[[146 118 132 137 113 112 130 128 143]
 [119 150 110 108 134 146 125 113 121]
 [127 114 144 139 132 120 126 144 127]
 [132 113 136 148 120 119 141 133 131]
 [111 133 130 122 145 140 123 133 113]
 [116 142 116 117 136 145 131 119 118]
 [128 122 129 139 123 127 140 128 127]
 [127 113 145 140 131 119 127 144 127]
 [146 124 126 133 110 116 133 122 144]
 [113 139 125 114 145 141 118 129 115]
 [127 125 136 126 134 124 117 137 127]
 [127 144 118 107 133 136 115 120 127]] value 127

[[128 121 155 129 124 132 121 116 135 137 131]
 [125 120 138 121 133 122 122 115 139 137 144]
 [127 121 151 126 127 127 121 115 137 138 136]
 [125 128 111 119 136 116 132 133 127 123 132]
 [129 141 118 121 121 122 135 115 131 121 114]
 [128 121 155 132 125 134 121 120 131 138 133]
 [132 126 141 144 121 143 126 137 126 128 120]
 [129 126 149 125 122 127 125 111 140 130 122]
 [124 126 111 118 138 115 130 124 130 125 136]
 [130 135 134 123 121 125 130 111 137 123 115]
 [124 120 130 125 141 126 121 131 128 139 152]
 [128 137 121 119 122 118 133 111 136 122 116]] value 124

[[104 134 112 116 136 140 127 125 113]
 [103 115 126 136 133 146 127 114 127]
 [133 134 139 129 128 116 140 125 142]
 [108 134 126 128 140 130 156 102 134]
 [108 152 126 129 115 109 127 125 143]
 [108 142 126 110 128 128 127 137 117]] value 108

[[142 124 113 127 148 134 138 145 120 117 126 119 128 114 126 122]
 [128 149 142 141 142 142 138 133 135 133 117 120 128 120 120 127]
 [141 125 114 127 146 132 138 144 118 116 128 119 127 114 126 122]
 [117 124 107 133 127 134 125 127 121 123 115 131 130 103 130 124]
 [125 112 115 119 115 116 117 121 121 125 136 137 128 132 135 129]
 [123 104 110 117 114 112 115 122 119 122 136 139 127 130 138 127]
 [129 104 116 113 115 110 115 121 118 122 142 137 126 139 137 128]
 [142 131 119 131 153 137 141 148 121 119 123 117 129 112 123 123]
 [127 106 118 116 113 112 115 122 120 124 140 139 127 139 138 130]] value 142

[[127 130 129 130 130 127 132 127 131 126 125 134 125]
 [126 128 127 129 126 127 128 127 128 130 129 125 126]
 [127 126 130 127 129 127 129 125 130 129 128 129 129]
 [125 130 128 130 126 129 127 129 128 128 128 128 128]
 [137 126 133 126 129 126 128 129 124 137 126 126 130]
 [127 128 129 128 128 127 128 128 127 129 128 129 130]
 [ 99 115 127 139 135 144 138 139 121 136 126 114 114]
 [128 124 127 134 133 128 132 126 129 127 127 123 130]
 [125 123 133 125 133 123 130 120 132 131 128 130 130]
 [128 127 127 130 130 128 130 127 129 128 128 126 129]
 [124 126 128 130 129 130 129 130 127 129 128 126 126]
 [125 129 126 130 122 126 128 126 128 133 130 123 124]] value 124

[[109 132 142 137 155 129 127]
 [148 141 134 112 108 144 131]
 [134 117 141 138 148 105 141]
 [137 145 124 115 105 157 123]
 [145 125 128 145 136 122 142]
 [152 135 118 128 109 140 135]
 [130 117 137 144 150 109 141]
 [128 138 117 148 132 149 131]
 [147 142 136 111 108 145 130]
 [105 134 135 144 156 135 126]] value 147
---
[[127 154 152 152 122 142 138]
 [115 146 152 113 112 114 116]] result: 113

[113  99 151 122 119 110] result: 110

[[131 122 136 128]
 [129 130 114 123]
 [129 133 151 127]] result: 122

[102 136 130 147] result: 130

[113 149 157 134 153 100] result: 113

[[140 114 102 110 130 119 100]
 [123 116 130 158 113 133 141]] result: 102

[[120 143 117 113 154]
 [122 125 104 132 107]
 [111 147 112 112 120]] result: 107

[138 116 113 126 123 101] result: 113

[152 143 144 156 149 142] result: 143
---
Input: [114 119 140 107 157 153 123]
Output: 119
Input: [130 142 121 111 149  99]
Output: 142
Input: [110 150 102 134]
Output: 150
Input: [101 139 151 149 106]
Output: 139
Input: [150 126 139 158 131]
Output: 126
Input: [123 101 109 140]
Output: 101
Input: [113 115 144 151 100]
Output: 115
Input: [139 129 116 155 119 110]
Output: 129
Input: [149 144 117 142]
Output: 144
---
array([[131, 112, 100, 157, 125],
       [150, 103, 138, 129, 157]]) ==> 138

array([[117, 103, 146, 150, 136, 124],
       [144, 129, 154, 111, 117, 114],
       [110, 127, 130, 131, 114, 156]]) ==> 131

array([ 98, 154, 156, 119, 136, 131, 115]) ==> 136

array([112, 112, 103, 136, 140]) ==> 103

array([[134, 140, 120, 150, 114],
       [137, 132, 134, 155, 143]]) ==> 134

array([153, 132, 150, 125, 119, 148]) ==> 125

array([[ 99, 148, 141, 108, 111, 135],
       [115, 153, 123, 113, 128, 133]]) ==> 113

array([[133, 123, 145, 133, 131],
       [150, 146, 130, 125, 145]]) ==> 130

array([122, 128, 127, 157,  98, 152, 130]) ==> 98
---
[[133 118 152 148 121 152 149]
 [121 122 128 146 142 127 120]
 [140 134 121 120 125 126 132]] Out: 121

[[120 111 122 117]
 [102 115 141 106]
 [127 150 114 111]] Out: 111

[[111 136 137 103 128]
 [116 146 141 134 121]
 [150 116 116 114 139]] Out: 137

[[132 149 124 128]
 [119 111 129 137]
 [130 120 117 104]] Out: 149

[[152 150 110  99]
 [107 144 105 102]
 [151 114 146 145]] Out: 150

[[133 125 136 130 123 128 136]
 [114 130 138 114 118 113 142]
 [150 116 126 143 133 143 122]] Out: 123
---
[105 131 117 127 122 124 115] yields 127, 131
[138 147 140 108 144 106 114] yields 108, 147
[156 127 137 129 149 145 142] yields 129, 156
[134 115 147 125 126 157 119] yields 125, 157
[112 109 115 127 119 155 141] yields 127, 155
[141 133 133 134 151] yields 133, 151
[129 124  99 145 111] yields 99, 145
---
[[127 130 125 122 131 125 133 136 131 126 138]
 [129 132 123 121 133 130 136 114 133 133 107]
 [126 123 130 133 125 127 126 118 124 119 122]
 [129 124 131 129 128 121 129 142 127 112 143]
 [127 124 130 135 123 128 127 118 124 123 116]
 [127 130 128 126 129 133 125 130 129 135 131]
 [128 129 129 130 127 132 125 119 127 137 118]
 [130 129 128 129 128 131 127 132 128 133 130]] -> 133

[[128 122 140 122 125 126]
 [120 138 132 137 130 109]
 [140 112 134 119 122 126]
 [127 125 127 138 140 120]
 [144 138 120 123 122 141]
 [125 121 132 126 125 128]
 [137 126 135 139 124 143]
 [132 102 117 122 131 141]
 [123 121 135 140 135 117]
 [123 120 128 123 117 129]] -> 117

[[116 125 125 115 120 129 125 134 132 142 128 140 112 123 119 131]
 [118 129 129 123 130 129 120 134 131 138 128 136 116 124 125 134]
 [129 123 137 118 132 121 133 128 129 131 121 128 136 131 111 123]
 [130 121 138 118 135 120 133 127 129 131 120 127 138 132 110 122]
 [131 157 137 127 115 124 134 148 135 125 127 119 130 127 117 124]] -> 117

[[154 134 153 153 111 113 137 126 107 124 146 145 131 157]
 [158 139 126 138 122 112 123 107 132 108 138 134 110 107]
 [121 143 130 134 143 135 133 105 157 115 140 135 104 117]
 [117 135 147 133 135 108 142 120 132 114 145 144 114 140]
 [142 114 124 119 126 152 113 151 103 151 106 115 157 136]
 [157 132 119 132  99 101 128 120 115 111 127 126 122 115]
 [156 136 139 141 101  99 131 110 115 103 136 137 115 125]
 [107 130 149 130 131 115 143 131 122 125 143 144 126 152]] -> 126

[[117 142 137 149 140 138 131 138 148 141 137 148 126 139 139]
 [108 122 128 117 129 127 132 125 117 117 134 106 116 113 126]
 [122 134 128 119 116 131 118 121 120 133 120 108 129 111 113]
 [127 104 115 116 125 108 125 123 116 111 117 131 123 133 129]
 [110 114 119 126 125 112 116 123 128 121 116 144 119 136 129]
 [108 132 129 145 132 127 118 133 145 138 123 154 122 141 134]
 [133 138 130 120 116 134 120 122 121 135 121 107 134 111 112]] -> 111

[[121 132 123 130 123 120 132 125 130 123 125 132]
 [150 114 153 128 120 140 137 127 109 129 139 133]
 [127 130 121 126 145 135 114 133 133 135 124 113]
 [148 116 153 129 115 137 141 125 109 127 139 138]
 [130 128 125 125 146 138 114 133 131 136 125 112]
 [122 131 125 130 121 120 133 125 129 122 126 133]] -> 126

[[135 119 123 139 128 120 130 121 125]
 [130 133 132 125 127 122 130 126 128]
 [133 127 126 122 129 125 131 133 126]
 [131 125 126 132 129 126 129 126 126]
 [128 127 125 126 134 127 129 126 135]
 [137 113 119 155  99 103 133 125 129]
 [128 138 128 129 137 139 130 132 135]
 [131 123 130 146 120 121 127 127 118]
 [129 128 132 125 127 125 127 129 119]] -> 129
